Each run below is a few steps of one of 7 hidden systems, one row a step.
Z888, path 1, 9 rows:
[[ -4  31   6 -10   9  -7  -5 -18  11  -4  29  13 -33  24  46  11 -36  13
    2  -1]
 [ -1  26   4  55  19   2 -11 -13  -7 -38 -12 -22  19  -7  22 -12 -11  -4
    8  12]
 [ 19 -12  -3   4  -2 -26   9 -14  -7   2 -33 -39  29 -18 -42  11  13 -30
    6  -8]
 [ 29 -21  13 -25  -1  25  -4  -6  25  47   0  11 -23 -16 -19  12  13  -4
   -8 -29]
 [  3   5  -9 -22   4  20 -31  17  -5 -10  -1  42 -19  10  34 -25   8  39
   12 -21]
 [-18  18 -20   5  10 -37   1  -9 -31 -27  -4 -18  -4  45  32   6 -21  13
   -5  -3]
 [ 19   3  15  56   0  10   9 -21 -10   6   4 -40   4  16 -14  19 -13 -31
   -5  18]
 [ 46  -8  19  -8 -23  21  -7   0  11   3 -18   6  24 -24 -29 -13  26 -25
   28   9]
 [ 15   5   2 -67   7 -23   0   2  28  15  -8  26  -3  -8   9  -2  -5   4
    8 -27]]
Z731, path 2 (9 x 20):
[[-15 -12  -1   9  33  13   6 -13  -2   9  19 -13  -8  43  41  19 -27 -10
  -21  13]
 [ 28  -2 -10  26  30 -15  -8  28 -18  15 -38   5   5  32 -27 -18   0  -3
    9 -24]
 [ 24 -30   1 -14 -36   0  -3 -20 -24  24  10 -15 -22 -16 -31   9  31  12
   12  -3]
 [ 13  15  -8 -27  -8  12  -3  -7  27  -9  37  38 -17   1   6  17 -29 -20
   27  26]
 [ 11  40   9  11  -7 -11 -14  -6  -2 -47 -31  -7  33   0  23 -20   1  -4
   21  -2]
 [-16 -28  -1 -12  12 -17  12 -37 -16   6  -6 -56  10   3  25  23   6  -2
  -24  -5]
 [  5  -5 -16 -22  43 -14   1  22  16  34  -7  24 -21  25  -6   8 -24  -1
  -10 -32]
 [ 28   2  10   3 -22  12 -28  10 -19   6 -13  17 -18  -8  -5 -32  33  43
   19 -25]
 [  1 -20   1  -3 -24  23  -1 -22 -18  -6  46  -2 -16  16  23   9  -1   0
   13  49]]
Z731, path 3, 9 rows:
[[  1 -18 -27 -27  22 -10 -26  10 -19  -6  -6  24 -12  -7  19 -27  16  46
   19 -18]
 [-11   8   3  -8 -42   6  -4   3 -35  -4  22   5 -28  51  25   1   3  26
   -4  10]
 [ 26  11  -6  42   8  36 -16 -12 -10  -2  -2  -4 -10  40   2  22 -19 -32
    7   5]
 [ 43 -28  -5  -9   7  -8  -4  -4 -12   2 -30 -16  34   6 -31  -3  14 -38
   28   7]
 [ 24   4  18 -45 -20 -41  20 -26  13  21  12 -12 -12 -18 -16  14  -7  -6
   12  -3]
 [  7  32 -12 -15  19  -7 -22 -24  24 -20   9  20 -18 -33  32   4 -22  16
   19 -19]
 [-20  -5 -13 -21   7  -2 -19  -1 -24 -36 -18  -4  19  18  52 -18  16  25
    1  -5]
 [ -7  -6  10   5   0  -2  10  -5 -24  25  -2 -24 -16  66  23  14  -9   5
  -31 -10]
 [ 48 -10  -7  29  30  19 -19   3  -8  33 -11   8 -22  20 -26   4  -5 -10
   13 -22]]
Z702, path 4 (9 x 20):
[[ 27 -23 -11  27  25  -6   4 -26 -25  14  26 -22 -16  26  -2  15 -23 -16
   21  27]
 [ 14  25 -24  13 -18   0  -3   0  -8 -32 -12   8  15  20 -28  24 -16 -49
   21  17]
 [ 10  14  21 -11 -31 -27  11 -42  -6 -17  -6 -47  22 -13   9  14   3 -17
    5   8]
 [ 16 -13  -2  26  60 -25   3 -14   4  -3 -19 -34  28 -11   5  -7 -15 -15
   10  -1]
 [ 15  29 -31   0  11 -12 -28  -9  -8 -19 -42   3   0  15   2  18  -7  -8
    5 -46]
 [ 12 -13  -6  -7  -3  -7  -3 -48 -26  19   3 -42 -22  25  17  37  -1  -1
  -13 -17]
 [ 11  -1 -10  48  25  11   6  -3  -6   9   5 -13  -2  35 -17  25 -27 -38
   -3  17]
 [ 18  47   8  11 -42 -18   3  -5 -16 -25 -12  -6   4  34 -10   9 -13 -23
   16   5]
 [ 21 -10  10 -17   9 -47  20 -38 -10  -3  11 -40  13  -6   9   4 -13 -10
   24  25]]
Z880, path 5, 9 rows:
[[ -6  28 -21  58   1  -1 -14 -14 -28 -24   3 -16 -21  23   5  17 -20   3
    0   1]
 [ 35  10 -10   0  13  -8  -7  -2  19 -21 -29   6  36 -14 -24  -2  -6 -45
   33   7]
 [ -7   7  21 -42 -37 -27  25 -14   3  14 -11 -30   9  16  -3  23   4 -16
  -23 -15]
 [ 25  18   8  33   4   7 -26 -26 -19  14 -12 -17 -33   8  16   3   4  31
   -3 -43]
 [ 32 -15 -25 -30  25  21 -30 -11  -3 -20 -16  18  20  16  28  -2   0 -21
   32   1]
 [-38  16 -22 -15 -29 -11  14 -13 -10 -26  10 -14   4  28   9  40 -15 -23
  -20  15]
 [ 17  29  -3  58  12  -3  -7 -11   1   2 -19 -19 -10 -15 -35  17 -14 -16
   -2 -25]
 [ 49 -16  14 -37  -4   1  -4   0   7  16 -32   1  26  10 -15  -6  17 -31
   18 -14]
 [ -6   7   3 -31 -40 -19  -1 -27 -30   1  11 -19 -26  31  27  20   4  21
   -7  -9]]
Z507, path 6:
[[ 16  25  29  22 -31   8  10   5   0   5 -28 -20  19  36 -16   7   2 -33
  -15  -8]
 [ 14 -19  45   3  -4  10   9  -8  -5  18  23 -16  -2   3  35 -34  12  29
    4  24]
 [  5   0 -19 -13  56 -14 -11  -1  16  14  14  27 -31   2  23   0 -32  18
    6 -19]
 [  0  19 -40  15 -25 -15 -17  14 -33 -16 -15  17 -20  10 -42  13   3   7
   14 -17]
 [ -9 -38  -7  12 -21  25   7 -20 -15  -3  13 -31  14 -12 -20  27  19 -27
   -6  36]
 [ 20  22  36  10  23   3  12 -17  33   7  -6 -19  20  13  25   7 -29 -37
   -3   3]
 [ 22  22  26   8  -2 -21 -13  -1 -14  -5 -12  -3  -8  -5  22 -42  10  49
   19 -23]
 [-17 -39 -40 -30  20  -2 -14 -10 -22  12  10   3 -27  -8   8  16  11  29
   -8 -17]
 [ -6  20 -25   4 -17  16  -1   6   1   2  -7  13 -15  36 -28  46 -17 -38
  -16 -14]]
Z316, path 7:
[[ 12  -4 -33 -28  25   0 -11  18  -2   9  -7  38 -12  50  -1  14 -20 -18
    8 -11]
 [ 30  19 -10  29 -25 -19 -16 -19 -32 -27 -24 -24   9  -1 -23   2  11  -8
   29  -5]
 [-23 -49   4   1   2   1  27 -10 -10  13  18 -39  16  -6  -5   9  12 -12
  -15  35]
 [  0  21  13 -20 -15   1  19  16  46  21  12  32 -12  -9 -33  19 -18 -26
   -9  -6]
 [ 26  25  43  13   5  -3 -10 -14  15  -6 -15 -13   9 -28  26 -35   7  24
   12 -18]
 [-20 -35 -17 -13  53  17  -6  16   2  -4  -4  11  19  21  37 -13  -1   2
  -10   6]
 [ -8  32 -44  -6 -17  -6 -17   8  -9 -25 -26  23  -5  10 -25  28  -4 -14
    1 -29]
 [  1 -12  12  24 -23 -16   3 -30 -40   7  -6 -56  -8  -6  -3   6  23  21
  -10  -9]
 [  5 -41  11 -25   5   5  27  17   7  48  21   8  -8  29 -18   5  -4 -16
  -10  20]]
Z888, path 8:
[[ -4  47  29 -13 -10 -45  21 -22  19 -10   2 -21   0  -2  23   6 -25   1
   -7 -11]
 [ 11 -10  18  42  56  11   0  -4  23  11 -13 -20  19 -27   5 -16  -5  -7
   -4  -6]
 [ 17 -23 -36  -4   3 -13 -20   3 -23  -1 -23   3  -2 -30 -44  -3  26   8
   24 -17]
 [ -3 -15  -8 -46 -18  11  -5 -28  -8  22  12  -5 -32  14  20  35   9  11
  -18 -24]
 [ -7  21   1  24   2  49 -21  18   3 -13  -3  25  -5  43  36  -4  -7   1
  -11  -4]
 [  4  29  11  21 -22 -45  11  13 -29 -24 -22 -15  20  30 -12 -21  -3   3
   15   8]
 [ 32 -22  30  -2  19 -19  29 -22  12  35  16 -33   4   0  -8   5 -16 -22
    6  17]
 [ 35  -8 -12  -1  18  33 -26  -2  24  -1   9  37  -6 -41 -12  -9   1 -10
   35   6]
 [-15  24 -22 -43 -14 -27 -18 -17  -2 -28 -13   7  -5 -22  20   9   6  24
    4 -31]]
Z507, path 9, 9 rows:
[[-19   3   6  21 -10  28  18  10  27 -10  37  15   3 -17 -17  12 -17 -30
   -3  48]
 [  8  13  16  27  35 -28  12  15  22 -15 -13  -2  31 -25 -11 -34 -14 -11
   19  13]
 [  8  -8  -2 -49  -1 -47   0 -12  -8 -14 -12  -8  17 -33   5 -20  16  20
   23  -7]
 [ -5  -8 -18 -46 -10  28 -21 -11  19   1 -18  15  -2 -25   4  27  19  -6
  -14 -38]
 [-27  12   2   9 -20  40  -8  32   1 -10 -27  13  18  36   6   1  16 -13
  -35 -14]
 [-41   1  29   6 -19  -5  32  22  -1   0  30  -1   1  20  17 -21  -5  18
  -22  37]
 [ -4   1  10   0  29 -26  23  19  34  25  28  23 -17 -27 -20 -11 -27  10
    3   7]
 [ 27 -10 -24 -15   7 -22  -8  24  -4  -4 -22  29   9 -13 -48 -18  10  -9
   38  -4]
 [  3 -19 -21 -37 -23  22 -15 -14  -6 -33  -3   4  28 -16   4  11  22 -28
   21  26]]
Z702, path 10 (9 x 20):
[[-44 -11  -9   8  -7  -3  12  35 -29 -11  -1   0   9  51  10 -12   5  12
  -25  16]
 [-25  27   4   3 -17 -40  29  12  15  12  25  12 -29 -16 -34   9 -22  12
  -11   1]
 [ 51 -11  25  12  -7   8 -11  -4   0  18   8   7 -11 -30 -22 -28  15  13
   37   5]
 [ 11 -27  -6 -53  11  20  -6  16  11  -6 -16  26  36  15  14 -11  13 -28
   12  14]
 [-45  19  -5 -12  -3  20  -2 -15  27 -25  14   2   1 -28  39  20  -7   2
  -28  -3]
 [-24  -9   0  53   8   0  -6   8 -29  -5   0 -21  -8 -16  -1 -24  18  44
  -13  -5]
 [ -4 -10 -13 -14   1 -28  13  42 -10  29 -20  18  -6  23 -46  -7   5   5
   -9 -21]
 [ 29  13  28 -28 -17  18   2 -13  37  33  21  17 -31 -11  -2  15 -10  -6
    0 -13]
 [ 17 -18  16  12   8  42 -13   0  -5  -9  22  12   7  15  39 -25   4   1
   21  40]]
Z316, path 11, 9 rows:
[[ 24 -40 -10 -37  29   0  -2  -5  14  20 -27  -7  25 -21 -17   3  17 -24
    4 -16]
 [ 26   5   3 -20  -2  24 -11 -23  24   1 -35 -15  25  -1   4  29   6 -45
   -8 -26]
 [ -3   9  27   8   5  -3  14  -1   7   3 -38 -37  37  27  14   4   1 -27
  -31 -15]
 [-16  -8   3 -19  22 -40  25  28   9  11 -36 -11  32  15 -18 -11   2 -11
  -20 -18]
 [ 20 -13  -9 -28  23 -28  -4  -8   9  15 -37 -12  13 -29 -23   1  11  -6
    7 -39]
 [ 30 -28   4 -15  18  26 -13 -24   6  20 -33 -25  20  -6   4  14  22 -25
   -6 -25]
 [  9   3  13 -21  -5  13   8   1  13   3 -33 -15  33  40   6  18   2 -48
  -18  -9]
 [  1  16  18  -1   8 -47  23   4   5  -2 -36 -32  34  15 -10  -3  -7 -23
  -11 -16]
 [ -1 -30   0  -8  38 -29  15   9  11  20 -31 -20  29 -26 -27  -9  12  -7
  -10 -19]]
Z672, path 12:
[[-19   6  16  -9  22   9  25  31  38  22  10  26   0  34   8   1 -29 -19
  -26   6]
 [-23  30  20  27 -46 -31  23  11 -12 -17  13 -13  -2  -5 -18 -16   2  19
   -4  20]
 [-14 -44 -14  -9  24 -17   3 -21  -9  16   3 -32  -3 -46  -4   5  21  24
  -10 -11]
 [  1  -1 -13 -33  10  21  -4  19  44  -4   1  47  12 -27 -17   7  -3 -28
   10   3]
 [  2   5  26 -27 -64  14   9  -1 -12  -6  11  -2   6  33  13  -1  16  -7
    1  28]
 [-31 -17  10  -8  30 -30  27   8  -5  26  -2 -26   2  31  19   0  -8  15
  -38 -10]
 [-34  26 -19  20  -1 -20   7  33  15 -16  -4  25  -4 -36 -39  -6  -5   9
   -7 -10]
 [  6 -33  -3  -6 -38  29 -11 -14 -20   1  11  -9  -5 -34 -16   3  41  11
    8  14]
 [  2 -32  13 -34  35  25  12   6  33  25  14  12  13   8  26  -2  -9 -19
  -11  14]]
Z672, path 13, 9 rows:
[[-28  26  25 -32 -26  -7  11 -17  28 -11  18  -3  -4 -28  37   3  -2  18
  -19  -3]
 [  2 -12  -5 -53 -15 -45  18   4  -3  30  10   6 -22   0 -25   7   1  14
    3 -13]
 [-30 -25 -27 -29   2 -16   9  34 -12 -24 -15  13  38   5 -16 -15  18  -9
    4  23]
 [-49  -3 -12  -2 -30  44   0   6   2  -8   5   3  -2   4   7  30  14  -7
  -43   0]
 [  0 -10  37  11 -12  13  26  25  19  50  12   3 -13   4 -31  -8   4   3
  -25  -1]
 [-22  -5  26   3   4 -18  19  18  12 -13  17   2  17 -33  10 -45   6  30
    7  32]
 [-30  -7 -20 -34 -11 -14   6 -30   7  -6  36  -3 -24 -36  13  29  -7  13
   -3  10]
 [  7 -21  -6 -44 -12 -19  23   8  14  20   0   7  13   2 -42  21  -1 -40
    4  12]
 [-30   1  16 -22 -24   3  13  21   2 -24 -25  -9  49   9  13 -12  25 -14
  -22  11]]
Z880, path 14 (9 x 20):
[[  5  -5  -9   2   1  46 -23  -3   9   2  38  38 -38 -11  19   0  -5  18
   13  13]
 [-26  -8 -35 -10  29 -10  13  33  12  -7  22  40  -3  19 -12   5 -27 -12
    5  25]
 [-35   3  -3  32 -19 -20  25  39 -14  -5  -8  -3  13   2 -48 -12   9   2
  -15  13]
 [ 21 -21  26  11  -6 -15  10  -5   1  19   1 -20   6 -53 -30 -25  24  17
   15   4]
 [ 13 -20  43 -31  11  -1  14  -7  14  25  23  -6  -1   7  44 -27   0  20
    2  13]
 [-29  28   0   3  -2  18 -12  16   7 -22  19  34 -19   7  43 -16  -8  34
   -6   1]
 [-34  -5 -42   7  34   5  -7  23  18 -22  -5  28   9 -36 -14   1  -4  -4
   -5  -4]
 [-29 -37   2   8  -3  13  25  22   6  20  -3 -15  21  -7 -38   8  18 -25
  -31  16]
 [ 23 -12  30  23 -32  19   8  -4  -4  34  28  -3 -31 -14 -28  -7  12  14
    5  16]]

Which system made each of these runs?
path 15 (2 x 20):
[[ -4   8 -13 -52 -28 -33  -2   5  -1  -3   6  27 -19 -22 -12  -7   9  29
   16 -14]
 [-14 -44 -37 -43  -6  -3   3  17 -25  -6   2  14  12  22  -8   3  16  -4
    8  24]]
 | Z672
path 16, 2 rows:
[[ -3 -26  29 -34 -37  22  12   4  15  21  -2  -5  14 -27 -11  -6  37  -1
  -16   3]
 [-16  -6  31   5  35  25  11  28  37  11   1  15  21  -7  25 -30  -2   2
  -21   7]]
 | Z702
path 17 (2 x 20):
[[-41 -24 -15  14  29 -30  14  18  -6   6  -6 -13   5 -34 -15 -16  12  32
  -22 -10]
 [-30 -51 -30   5   2  15   3   3 -27  17  19  -9 -16  -3 -20  16  19  11
  -20  11]]
 | Z888
path 18 (2 x 20):
[[ 24  -6 -12  -5  15 -48  -7 -11 -28   0  10   0 -21 -12  -3 -22  -3  40
   38  -1]
 [-13  12 -40 -17 -29 -11 -16 -19 -30 -26  18  10 -32  16  12  27  -6  15
   10  -1]]
 | Z731
path 19:
[[  8  14   4  10  21 -33  19  28  10  -7 -27   2  36  18 -27 -16 -17 -33
   10   8]
 [-11 -14 -10 -12  17 -31   5  -5   6 -15 -24 -20  34 -55 -18  -8  20  -2
    5  -9]]
 | Z316
path 20:
[[ -9  62  13  14 -23   7  -5   1  29 -25 -19   9   6  -8   4  12 -12 -16
  -11 -22]
 [-12 -31   6   2  27  24  -8 -20   8  -7 -16 -33  33 -33  29  -6  22  -2
  -16  -4]]
 | Z731
path 21, 2 rows:
[[ -1 -59  -1  13  36   7  10 -14 -13  21   9 -34  13 -14  -3  -1  12  -5
   -3  23]
 [  1  10  -3 -30 -27  27   5  17  35   4   0  36   5   0 -30  25  -2 -43
   -8   2]]
 | Z316
path 22, 2 rows:
[[-34  -1  12 -29 -11 -10  21  -5   4  25  11 -16 -16  29  24  23  -7  12
  -46 -17]
 [ 35  20  14  11  14 -25   3  21   0  33 -15  16 -22  30 -21 -19 -14  11
   12 -30]]
 | Z316
path 23 (2 x 20):
[[ 45  -1  19   7  38 -14   1  16   7  11 -12  12  18  20   1 -38 -14 -11
   34   9]
 [ 37   4 -16  -8  20 -40  -7 -30  -5   1  14  -1 -23 -24 -11   5 -21   7
   45   2]]
 | Z888
path 24, 2 rows:
[[  9 -36 -37 -28   4   3  -5   8 -18  15 -20   4   8  22 -33  27  14 -29
   -1 -11]
 [ 10 -13  -4  21 -33  -9   6 -22 -48   5  12 -35 -15  31 -17  19   6  -1
    7  18]]
 | Z880
path 25 (2 x 20):
[[-27 -11 -29 -37  29  -3 -10 -10  23 -11 -13   5  10 -43  14  14   6   6
  -12 -28]
 [-41   6 -28  24   8  12 -12   9  -8   5 -13   2 -23   0  -6  20   6  23
  -39 -42]]
 | Z888
path 26 (2 x 20):
[[-21  22   4  14 -45  27  -3 -18   6 -21 -13 -24  16 -14  -5  32  15 -24
  -27  -4]
 [-13  -4  49  19  13   7  22   7  16  20 -12 -34  24   7  23 -20   8   2
  -34  -3]]
 | Z507
path 27 (2 x 20):
[[ 18  11  -7   8  19 -58   4   7 -11  12   0   5 -25 -11 -26 -19 -16  29
   25 -18]
 [  0 -21  16 -17  18 -24   5  14 -17  -8 -29 -18  42  15  25 -42  20  16
    6   4]]
 | Z880
path 28:
[[-19  21  37   3   4 -26  31   6   7   0  13 -16  11  38  38 -17 -25   5
  -18  18]
 [ 11  -7   2  49  34 -10  14  10   6  -4   9  -7  18 -16 -27 -17 -16 -18
   21  36]]
 | Z888
